In the rows, 128 means zero.
Rotation paths and how fast each direction turns (deg/step)
Each turn is a multiple of 5 degrees from 10 to 175, or 0.
Each row of a path follows its step; steps can be skipped.
path 1
step 0: [131 126 123 115 140 132 120 134 129 120 129 134 120 130 131 117 127 123
 125 136 130 128 131 125 137 128 129 136 128 132 130 123 129 128 130 123
 132 127]
step 2: [125 129 130 130 130 118 119 125 131 125 126 114 128 115 129 124 125 131
 117 131 135 126 136 135 131 123 129 122 125 129 124 120 125 132 133 121
 130 131]
step 3: [123 121 126 125 130 117 128 127 127 130 133 123 136 119 130 118 135 138
 124 129 132 121 135 124 126 132 135 128 123 131 122 122 130 129 127 128
 127 140]
step 4: [129 114 120 125 135 120 134 126 123 128 128 131 128 129 127 118 132 129
 128 135 139 118 123 128 130 136 130 127 130 129 123 128 131 132 125 126
 138 134]
step 6: [131 129 127 127 128 133 121 128 133 136 119 128 122 121 125 132 117 132
 125 132 132 127 127 126 128 125 124 134 123 129 120 132 120 140 128 123
 138 138]
step 9: [132 122 131 128 141 126 125 124 115 126 124 127 118 136 121 117 131 123
 125 128 129 124 132 134 132 129 132 121 125 127 127 134 129 137 126 130
 127 132]
step 10: [132 131 133 122 134 134 124 122 116 129 122 124 123 128 132 119 126 120
 125 124 131 134 136 131 127 132 125 126 126 127 123 127 124 131 134 122
 130 143]
step 12: [124 116 124 119 130 131 119 128 129 128 131 138 129 126 130 119 122 133
 121 128 134 129 132 125 129 120 133 128 130 127 127 123 137 125 130 116
 132 126]
Speeds:
[125 126 128 127 131 127 129 129 128 129 132 129 131 127 127 126 127 130
 126 126 125 127 124 128 127 126 129 128 130 127 126 128 129 128 128 128
 126 127]	80
[129 124 125 129 127 129 127 129 131 128 130 127 128 130 128 125 130 129
 128 130 127 128 129 127 126 129 132 129 127 128 130 130 131 124 128 127
 130 128]	85
path 2
step 1: [120 128 126 123 125 135 128 120 136 126 118 126 129 128 127 126 129 138
 133 123 129 126 137 132 136 128 127 126 120 134 127 132 136 127 123 132
 130 125]
step 2: [135 125 118 124 130 125 124 132 134 130 118 129 123 135 132 125 129 121
 129 128 120 131 126 127 125 136 124 132 129 135 116 129 130 127 131 121
 129 131]
step 6: [130 130 118 128 125 129 128 122 132 130 136 119 125 129 138 133 130 129
 126 125 133 134 120 129 123 133 131 124 118 126 126 127 133 127 125 134
 137 127]
step 7: [131 121 132 122 130 125 134 131 127 120 123 125 124 132 116 129 128 133
 126 125 126 129 128 131 121 128 127 134 115 129 126 126 136 131 118 124
 126 125]
step 11: [126 136 125 127 122 129 119 132 130 126 126 127 133 134 126 120 128 131
 130 127 125 132 127 118 115 126 130 123 131 135 123 133 133 132 122 131
 132 134]
step 14: [130 118 135 135 134 126 125 126 132 121 128 131 125 133 120 124 130 126
 131 130 131 133 120 127 119 129 122 132 127 135 124 132 126 130 120 136
 131 131]
step 15: [134 129 129 121 126 135 131 116 123 123 138 125 126 120 128 121 133 126
 126 126 125 136 121 123 128 126 136 126 128 129 122 126 129 120 127 125
 126 130]
step 17: [131 126 124 132 131 131 115 127 119 125 127 118 126 133 125 122 129 125
 127 131 120 125 124 126 128 122 126 134 126 126 124 127 133 126 126 140
 134 126]
Speeds:
[132 125 128 126 130 126 128 129 127 126 128 128 128 127 125 127 130 125
 127 129 124 127 128 128 130 126 127 130 128 124 126 125 129 126 130 126
 127 128]	145
[129 125 130 127 128 128 132 126 128 127 131 126 125 131 128 127 128 128
 128 126 128 128 126 128 125 128 128 126 128 126 130 128 125 127 130 130
 129 125]	40
path 3
step 7: [133 131 129 117 121 125 127 122 127 137 133 134 131 126 126 122 122 118
 125 118 119 134 130 126 120 127 125 121 131 124 121 136 129 130 130 125
 129 121]
step 8: [119 125 130 129 130 129 116 130 122 131 132 136 128 120 135 122 120 115
 131 125 124 132 129 132 129 133 121 121 123 129 124 129 129 126 120 123
 124 118]
step 10: [123 144 129 128 124 128 139 119 138 129 122 135 136 132 132 128 123 128
 130 126 132 123 129 127 124 130 125 127 133 124 128 132 123 131 123 120
 137 125]
step 11: [129 133 126 120 128 117 128 122 134 124 130 136 129 130 136 125 124 126
 128 131 122 126 133 119 129 133 136 116 122 130 125 135 122 130 123 115
 127 127]
step 13: [124 120 136 132 130 129 131 126 131 133 120 134 125 123 125 136 132 127
 137 127 137 124 131 130 126 132 116 128 120 119 122 131 134 131 125 118
 136 128]
step 14: [135 137 134 132 124 133 128 130 139 128 131 136 120 125 133 135 125 121
 128 134 128 121 132 121 121 126 124 136 123 122 123 133 128 133 129 119
 131 133]
step 16: [132 123 131 140 130 126 124 135 124 124 119 128 131 134 129 126 130 127
 123 119 131 133 130 128 131 136 134 122 117 130 118 131 125 126 119 123
 138 128]
step 17: [127 121 129 135 122 128 130 134 136 126 118 126 125 124 132 126 127 138
 122 124 129 125 132 126 120 125 123 126 125 131 115 128 134 138 119 129
 136 129]
Speeds:
[127 129 128 130 129 132 126 130 126 128 131 131 127 128 128 129 126 125
 127 126 127 131 128 129 127 128 127 131 130 129 128 129 127 126 129 127
 132 130]	55
path 4
step 0: [129 137 128 117 123 132 127 134 121 127 121 132 126 116 118 126 120 125
 130 125 125 130 119 128 124 132 127 131 135 132 130 136 127 125 121 128
 120 129]
step 1: [122 135 121 125 129 136 123 129 120 132 122 133 123 125 119 131 121 131
 127 121 124 128 117 129 122 126 122 122 129 137 121 129 124 133 126 130
 120 123]
step 2: [120 124 123 131 124 128 126 134 124 135 124 134 121 119 111 126 123 129
 127 120 131 130 128 130 129 130 125 123 124 130 120 131 122 124 119 127
 122 127]
step 5: [118 134 122 129 119 136 126 133 137 128 130 133 136 122 125 124 119 122
 138 121 128 131 132 122 134 130 134 123 131 127 124 130 119 130 124 131
 127 129]
step 9: [120 133 141 123 132 133 134 127 129 136 131 137 132 129 134 125 121 128
 130 130 123 131 126 128 127 127 136 126 130 132 122 125 137 137 126 136
 120 129]
step 14: [126 138 134 131 129 121 124 127 122 126 130 139 123 129 129 131 129 130
 136 133 129 134 124 116 126 117 134 122 131 132 123 134 127 122 126 127
 118 125]
step 15: [132 130 130 134 120 134 130 133 116 123 131 134 122 130 125 120 129 126
 141 129 135 131 122 121 125 119 130 124 131 124 122 137 123 124 125 130
 123 127]
step 17: [126 134 124 125 122 125 127 129 118 129 124 129 120 125 126 124 131 132
 137 129 120 131 118 130 131 121 125 125 130 122 123 135 127 139 120 134
 120 134]
Speeds:
[128 128 127 125 128 131 128 129 127 127 131 126 129 129 129 132 127 126
 128 130 129 127 128 127 126 126 125 126 127 133 127 126 127 129 129 127
 131 129]	145
[126 129 126 129 130 132 133 131 128 130 129 129 126 128 127 127 131 130
 129 129 127 127 126 129 129 127 129 129 132 126 128 127 127 130 128 129
 131 126]	175
[128 129 126 128 129 129 126 126 125 124 131 129 122 126 127 130 130 127
 128 127 130 131 126 127 128 130 127 128 129 127 130 128 130 129 126 127
 127 129]	20
[126 127 131 128 126 127 129 129 126 127 127 128 128 124 128 129 126 127
 126 130 126 126 126 129 125 131 126 130 128 126 128 125 131 130 131 131
 127 127]	35
[129 129 131 126 128 131 129 130 127 127 129 129 130 129 129 129 126 129
 129 130 132 129 128 126 128 129 133 127 127 126 132 126 128 127 127 126
 126 126]	70
[126 128 129 128 128 131 127 129 130 126 127 127 125 128 128 130 126 128
 130 127 125 129 130 133 133 131 128 126 127 129 128 127 126 127 131 127
 127 128]	20
path 5
step 0: [132 125 133 123 135 120 129 124 129 135 122 130 133 137 131 129 132 131
 126 135 125 130 128 129 125 126 126 135 126 127 128 121 130 112 136 136
 123 125]
step 1: [119 124 130 133 128 123 137 131 132 129 125 125 136 133 133 129 124 132
 128 122 118 134 128 130 114 130 130 124 129 127 122 123 128 128 122 126
 125 139]
step 2: [129 126 139 122 135 121 135 121 130 124 122 133 127 131 136 121 127 135
 127 138 128 133 135 129 132 136 126 132 126 132 122 134 130 121 129 131
 124 132]
step 5: [138 123 127 126 128 135 130 120 126 133 125 128 126 126 127 133 131 122
 120 127 128 132 124 122 122 137 119 118 123 121 134 129 127 123 139 125
 127 128]
step 7: [134 122 133 124 127 134 128 113 124 133 121 127 129 137 128 128 135 126
 129 130 128 129 125 137 123 123 122 131 126 126 134 135 128 123 136 123
 122 124]
step 8: [122 130 129 140 125 127 138 129 122 124 130 120 124 135 122 121 125 129
 125 130 120 133 123 137 119 122 129 125 125 119 124 126 124 133 130 127
 125 128]
step 12: [125 116 121 129 126 132 132 123 132 130 121 132 133 127 133 137 133 127
 136 129 127 132 126 121 120 128 130 118 122 123 130 128 128 118 129 130
 131 138]
step 16: [128 131 137 124 136 124 121 128 125 133 119 126 126 122 131 125 134 129
 116 131 132 127 120 128 124 132 115 132 120 126 131 134 130 129 132 124
 122 130]
Speeds:
[129 126 126 129 132 129 127 128 127 127 128 125 126 130 129 127 126 127
 127 130 126 127 128 127 130 129 130 126 129 127 128 124 126 125 132 127
 129 127]	145
[128 128 129 129 127 125 131 129 129 129 125 129 129 131 129 130 129 127
 130 125 129 125 130 130 130 128 128 128 128 125 125 127 125 129 130 126
 127 126]	55
[129 126 128 128 129 124 127 126 129 127 129 129 127 127 126 125 132 127
 128 126 130 127 130 126 127 127 126 129 128 129 128 130 129 122 129 125
 129 127]	155
path 6
step 2: [134 134 125 135 132 113 127 131 130 128 129 127 126 120 119 126 135 132
 126 124 122 127 127 123 123 133 121 129 128 124 114 134 130 122 127 129
 135 130]
step 5: [127 131 135 127 131 115 125 124 129 124 129 136 125 129 136 130 136 121
 121 127 131 136 121 132 128 125 119 134 129 125 138 125 128 122 131 118
 124 124]
step 6: [130 125 120 123 135 114 128 121 118 127 133 129 122 131 128 133 134 126
 128 124 128 131 125 128 134 129 117 128 130 135 136 129 137 135 129 119
 126 129]
step 7: [128 128 122 127 125 111 124 128 126 129 127 131 120 125 129 129 136 128
 121 127 127 125 134 123 122 119 119 114 131 130 129 130 128 134 126 124
 122 130]
step 9: [130 129 128 125 134 114 121 123 129 133 130 131 137 127 131 122 119 132
 122 125 132 129 139 135 125 127 131 123 130 134 116 126 123 124 130 123
 123 129]
step 11: [135 123 123 131 139 118 132 130 119 132 133 124 127 133 132 132 127 130
 129 125 133 125 127 132 137 126 120 133 134 122 122 127 118 122 134 125
 132 135]
step 14: [114 126 127 130 131 115 131 119 133 131 131 130 134 125 129 126 128 126
 122 129 123 131 129 122 134 125 124 135 118 134 122 137 126 129 122 122
 126 128]
step 16: [130 128 116 128 128 120 124 127 123 131 122 125 131 135 131 128 125 131
 136 126 137 137 123 127 125 124 120 134 124 130 124 133 121 137 120 120
 123 133]
Speeds:
[131 127 126 127 129 129 128 130 125 128 128 127 127 131 126 129 130 125
 127 124 130 128 125 127 127 128 126 130 129 126 128 127 127 132 130 128
 128 128]	70
[126 128 128 129 130 128 131 127 128 130 127 125 126 125 131 128 131 126
 126 127 129 129 128 128 129 131 128 124 131 128 129 128 129 129 126 128
 130 130]	60
[126 128 128 129 129 128 126 130 130 133 127 127 127 126 125 126 128 127
 128 125 127 130 130 129 130 128 128 130 126 129 130 124 129 128 130 125
 129 126]	85
path 7
step 1: [130 119 124 132 135 132 136 119 133 137 125 122 131 131 124 127 129 133
 128 129 127 141 130 131 128 128 126 132 133 128 133 132 121 125 131 112
 126 126]
step 2: [118 127 140 124 129 125 126 138 125 125 125 125 127 128 125 129 117 135
 133 138 131 132 124 131 126 133 119 132 131 124 124 119 130 133 123 125
 124 135]
step 5: [117 134 129 132 132 119 132 131 128 134 133 126 125 132 123 116 124 129
 135 122 129 128 131 134 129 125 116 124 121 128 132 124 130 118 131 129
 134 132]
step 7: [133 126 132 133 131 136 127 127 136 124 131 133 138 132 131 126 123 123
 126 130 130 135 125 128 123 129 132 137 140 124 124 119 127 125 125 119
 126 140]
step 9: [127 125 130 126 122 127 123 131 125 134 126 124 128 126 121 126 122 129
 125 127 125 128 132 126 122 133 133 121 122 131 125 125 151 136 128 123
 129 123]
step 12: [134 132 125 126 136 130 127 132 127 135 123 130 134 137 128 122 122 129
 122 132 124 135 131 128 121 131 118 126 139 128 123 124 132 130 133 124
 141 122]
step 13: [128 122 131 128 133 123 128 124 132 127 133 129 125 135 132 134 127 135
 132 138 135 142 127 122 128 127 131 140 129 136 125 129 136 127 130 131
 118 132]
step 15: [130 138 136 124 123 118 132 131 121 137 126 126 139 128 126 123 127 124
 135 125 123 126 124 128 129 137 127 120 134 127 121 125 131 131 126 134
 123 122]
Speeds:
[128 127 126 127 126 129 128 124 132 129 128 126 126 129 125 129 128 128
 129 131 125 126 128 128 125 126 129 127 127 126 131 129 128 129 127 130
 130 126]	135
[129 127 129 128 129 129 127 129 128 125 129 126 127 127 130 131 127 129
 127 131 125 129 128 128 128 129 128 133 129 131 128 126 128 129 128 129
 132 129]	70
[131 128 132 131 128 127 127 128 130 129 128 128 129 130 128 128 129 129
 127 128 127 125 127 126 133 128 129 126 132 127 129 127 128 126 130 128
 130 126]	95
[131 128 128 129 130 130 129 129 128 126 129 128 126 125 126 126 126 127
 127 128 127 128 129 126 125 126 128 125 127 127 128 126 130 124 129 126
 130 132]	160
[127 127 127 128 130 128 128 132 127 129 126 127 127 129 131 126 127 127
 128 129 125 127 129 127 129 131 125 125 127 125 130 127 129 129 125 131
 127 127]	115
